The same turns and mirrors carry the whole set onto itself and the rows of a family onto each other. Which other rows belong to the same family as each row named below? List them in the order they appear above.
These 32 rows form 4 families of 8 rows each.
Q_264: -95	118	-79	-31	260	-1	108	212	-186	-15	-5	13	11	30	-58	31	85	17	120	-52	92	-191	-13	139	78	57	-27	-60	67	-160	-10	-23	-69	-31	-63	-46	-50	273
Q_163: -101	49	43	16	191	-20	100	161	-123	-37	-40	79	24	-13	-28	2	58	-5	177	-207	181	-173	-92	45	30	152	-9	44	121	-120	101	20	79	-14	-106	-46	-133	149
Q_712: -179	108	95	-22	164	-37	153	149	-247	32	-40	113	35	2	-16	-42	67	-15	124	-102	184	-200	-15	102	109	71	-22	-12	21	-100	45	59	22	-73	-148	-22	-17	176
Q_363: -150	84	100	40	99	-81	126	237	-129	-44	-118	83	28	-53	8	-64	42	3	111	-133	109	-136	-127	70	6	115	6	7	60	-221	-124	-1	-118	0	-58	-60	18	232
Q_802: 64	-1	16	-80	-212	5	-159	-104	59	77	94	-97	-48	37	-47	-86	-97	93	-53	200	-164	110	39	-87	6	-149	-60	-80	-61	59	-89	-4	-37	-13	131	37	10	-234
Q_608: 91	-58	12	-63	-159	-21	-70	-148	173	53	119	-33	-42	56	-38	-31	-70	-17	-79	127	-121	14	10	-55	68	-215	61	-40	-51	181	-59	-83	106	-47	109	138	-31	-211
Q_919: 84	-38	-98	-74	-184	-21	-67	-141	174	67	85	-88	-21	61	-86	-5	6	125	-60	114	-136	115	41	-84	-12	-226	58	-45	-10	204	38	-46	42	-3	161	53	-12	-88
Q_874: -95	-2	52	16	134	-51	72	201	-81	-93	-95	53	74	-33	32	4	55	-11	64	-191	110	-193	-117	51	-28	164	-5	47	75	-215	117	60	-22	27	-142	3	-125	201
Q_684: -42	144	97	1	138	-22	131	138	-230	-92	-117	-2	-24	-87	2	-32	-20	-4	78	-109	139	-139	-120	90	-81	86	-19	-12	52	-179	-90	10	-42	-90	-28	-35	-24	293
Q_418: -45	17	12	-35	255	-42	53	177	-283	-88	9	-15	52	-18	-39	-13	5	-20	47	-71	28	-127	-82	108	-26	127	14	9	80	-180	-104	13	-69	-29	-67	-47	-119	294
Q_609: 23	-31	-29	-43	-186	20	-135	-120	-11	154	92	-59	-40	4	-69	-24	33	120	-87	250	-178	125	24	-126	-113	-166	-12	-72	-47	104	-18	-59	18	25	106	67	-8	-194
Q_66: -28	-52	56	-36	-261	9	-90	-65	51	133	67	-18	3	35	-51	-92	5	101	-39	200	-156	123	51	-142	-14	-121	-50	-64	-55	97	-40	-32	-33	36	87	60	36	-274
Q_381: 136	-49	-49	-2	-97	39	-101	-172	75	75	109	-17	-14	38	-67	39	-67	56	-131	198	-158	135	106	-88	-149	-145	68	61	-14	173	23	1	60	24	96	51	17	-107
Q_231: -142	15	177	7	160	-59	136	179	-264	-16	-31	100	99	-94	14	-17	142	-26	67	-86	71	-161	-117	73	-24	175	-1	59	32	-170	-29	76	-16	-3	-120	1	-24	179
Q_995: 135	-70	-88	-2	-190	12	-52	-90	144	-1	88	-113	31	45	23	27	-11	9	-151	148	-174	20	50	-59	-110	-151	50	-28	-65	112	20	-100	84	42	153	153	26	-188
Q_257: 70	0	-71	-4	-167	-36	-100	-98	183	74	160	-16	27	41	22	-1	29	18	-43	111	-112	2	37	-17	2	-161	59	39	-56	91	-43	-55	127	49	172	71	84	-294
Q_323: 5	-68	-2	-24	-302	2	-15	-105	181	62	59	-31	60	64	36	7	12	81	-20	70	-90	36	82	-109	43	-166	-14	34	-47	145	40	46	44	-5	116	36	82	-263
Q_419: -140	96	32	18	116	-32	151	238	-176	-36	-77	40	109	-13	50	-9	132	11	50	-91	92	-211	-15	113	-2	130	-48	-16	5	-222	87	54	-81	25	-106	13	55	215
Q_81: 1	-129	58	36	-186	24	-41	-92	151	123	67	93	34	53	-38	13	-26	32	-77	171	-158	102	119	-143	-28	-112	49	76	-20	186	5	11	15	47	24	60	51	-235
Q_842: 24	-55	9	-39	-278	-32	-54	-152	165	104	59	19	34	-10	34	40	82	88	-73	108	-104	12	21	-91	-11	-218	32	41	-61	134	75	82	75	-11	93	69	75	-219
Q_315: -67	46	90	-28	243	-53	97	176	-262	-57	6	9	23	-23	-114	-71	39	1	82	-86	48	-65	-109	99	-10	163	22	-27	80	-81	-69	-43	-41	-19	-39	-29	-106	309
Q_748: -135	19	149	19	156	-16	153	193	-268	-42	-4	61	106	-35	7	-34	69	-29	146	-119	106	-150	-51	66	23	209	-40	63	63	-146	-72	62	-7	-21	-88	-58	-16	111
Q_861: 104	-49	-115	-99	-196	-26	-131	-150	167	20	81	-122	-13	81	-16	9	-71	97	-103	112	-155	58	43	-68	2	-252	40	-21	-31	119	-11	21	-3	-36	127	32	-24	-95
Q_628: -55	47	72	-24	192	-64	60	145	-107	-82	-73	49	-6	-29	-46	-39	8	-5	79	-189	136	-141	-150	53	-7	123	12	-1	102	-124	117	16	31	-20	-125	15	-200	266
Q_606: -91	109	48	-60	168	-55	118	169	-239	-42	-88	-9	13	8	-56	-76	-6	17	-4	-93	114	-135	-33	105	8	60	10	-77	12	-120	79	16	-51	-54	-136	38	-61	363
Q_984: 18	-103	19	-11	-263	-73	-71	-111	126	58	53	-4	67	67	9	-86	-64	-4	-158	88	-105	39	39	-78	-47	-173	97	0	-95	146	20	-51	110	41	62	144	25	-217
Q_261: 131	-51	20	-39	-115	4	-126	-90	234	39	120	-6	-42	62	-75	-33	-127	43	-84	175	-198	122	71	-77	37	-129	28	19	-6	141	-73	6	-65	13	95	52	22	-135
Q_330: -168	84	49	49	131	-41	129	116	-307	28	-105	99	29	-51	6	17	52	11	110	-131	180	-139	-70	48	-102	66	49	43	73	-146	-76	12	37	-47	-92	-75	-23	216
Q_853: 32	29	31	-55	-231	11	-161	-149	0	130	101	-43	-15	-14	18	-21	6	95	-60	219	-136	70	31	-83	-72	-165	-50	-10	-77	34	-37	57	54	-1	112	40	53	-289
Q_724: -65	10	-64	12	220	1	74	201	-108	-82	-57	3	43	15	-4	42	40	5	128	-167	97	-166	-79	57	-8	143	-14	24	131	-181	66	-21	-13	3	-86	-48	-170	212
Q_337: -152	9	22	28	185	6	183	188	-206	5	-125	73	-6	-37	-38	36	62	0	122	-64	83	-146	-98	20	-22	66	21	-19	102	-129	-122	-84	-99	-59	-85	-37	-92	272
Q_416: 130	31	73	8	-176	12	-111	-150	169	56	126	29	0	-9	34	9	-52	34	-77	151	-127	82	77	-42	-55	-103	-2	118	-54	97	5	124	57	25	101	36	132	-243

The rest of the family of Q_315: Q_919, Q_418, Q_231, Q_323, Q_842, Q_748, Q_861
The rest of the family of Q_66: Q_163, Q_802, Q_874, Q_609, Q_628, Q_853, Q_724
The rest of the family of Q_381: Q_264, Q_712, Q_419, Q_81, Q_606, Q_261, Q_416

The same turns and mirrors carry the whole set onto itself and the rows of a family onto each other. Which other rows belong to the same family as each row named below? List them in the order they appear above.
These 40 rows form 5 families of 8 rows each.
Q_933: -108	208	169	143	65	-76	-27	-57	14	-24	254	-179	-194
Q_509: -185	48	120	-143	79	326	-74	159	10	56	89	-112	-110
Q_394: -39	-77	35	-61	-13	168	-61	-14	-10	141	-172	-36	13
Q_342: -132	-79	255	12	18	298	-44	82	56	39	-122	-45	-50
Q_130: -115	244	195	92	92	-9	-43	61	57	-88	270	-120	-193
Q_766: -107	54	-110	-175	-7	214	-38	134	-10	-48	36	-120	-68
Q_987: -101	11	-77	-147	13	221	-107	143	7	44	-44	-13	-48
Q_173: -36	112	127	164	-9	-185	-86	-133	-9	-35	10	-72	-50
Q_209: -135	252	161	142	25	-62	-119	15	56	-81	240	-147	-179
Q_962: -97	258	203	142	54	-74	-151	19	78	-45	191	-181	-182
Q_32: -22	83	101	120	-29	-142	-10	-191	11	-57	18	-127	29
Q_104: -24	80	164	110	4	-127	24	-165	-43	-66	21	12	-3
Q_690: -34	139	205	117	-6	-139	-5	-202	-27	-10	82	-102	-74
Q_362: -183	-71	242	-69	50	298	-93	91	48	112	-74	-91	-103
Q_912: -126	166	341	217	4	-52	-102	-62	60	-27	111	-92	-102
Q_777: -99	132	395	175	44	-33	-17	-47	68	-24	97	-37	-110
Q_365: -56	186	65	92	8	-151	-6	-128	-45	-30	182	-137	-132
Q_279: -106	80	335	235	8	-51	-23	-88	82	5	43	-149	-61
Q_619: -87	213	-27	42	-10	-122	-30	-58	34	-85	192	-199	-95
Q_587: -117	-22	171	-59	36	307	-127	146	69	90	-82	-17	-49
Q_255: -97	-26	-94	-191	43	211	-79	48	-46	49	-11	-94	-57
Q_240: -121	-90	52	-117	7	230	-20	-7	-82	78	-108	1	11
Q_446: -175	-48	254	-95	26	303	-49	80	5	99	-60	-30	-58
Q_568: -183	21	60	-143	79	300	-108	160	24	65	68	-148	-157
Q_565: -39	-66	11	-92	-22	194	-28	0	-33	-14	-153	-35	39
Q_914: -149	35	32	-98	63	311	-132	223	56	54	21	-49	-107
Q_546: -131	-23	245	0	10	268	-86	90	90	173	-92	-87	-82
Q_765: -64	39	-161	-140	25	173	-97	82	-15	89	6	-114	-64
Q_469: -132	19	-77	-166	55	254	-65	92	-83	40	43	-73	-47
Q_324: -88	148	318	181	46	-64	-27	-124	28	6	154	-128	-131
Q_784: -188	52	130	-66	36	302	-55	224	78	4	65	-132	-176
Q_990: -148	91	56	-81	67	283	-119	191	74	122	84	-175	-169
Q_70: -165	192	215	153	38	-19	-46	40	119	-40	216	-216	-183
Q_927: -45	109	190	176	-30	-126	-73	-162	-16	-55	35	-35	-5
Q_254: -99	-110	82	-113	23	214	-56	-18	-34	92	-134	-40	3
Q_39: -96	152	334	197	12	-103	-105	-66	81	9	56	-100	-122
Q_934: -34	196	-6	27	50	-110	-17	-55	-41	-107	194	-64	-79
Q_27: -53	212	9	98	-13	-134	-96	-94	-23	-102	153	-93	-71
Q_603: -70	-39	63	-108	-3	227	-93	68	25	76	-146	14	15
Q_405: -41	205	2	106	37	-159	-114	-56	-12	-70	155	-146	-105

The rest of the family of Q_546: Q_394, Q_130, Q_104, Q_777, Q_765, Q_990, Q_934
The rest of the family of Q_509: Q_173, Q_962, Q_240, Q_446, Q_469, Q_39, Q_405
The rest of the family of Q_27: Q_209, Q_362, Q_912, Q_255, Q_568, Q_927, Q_254

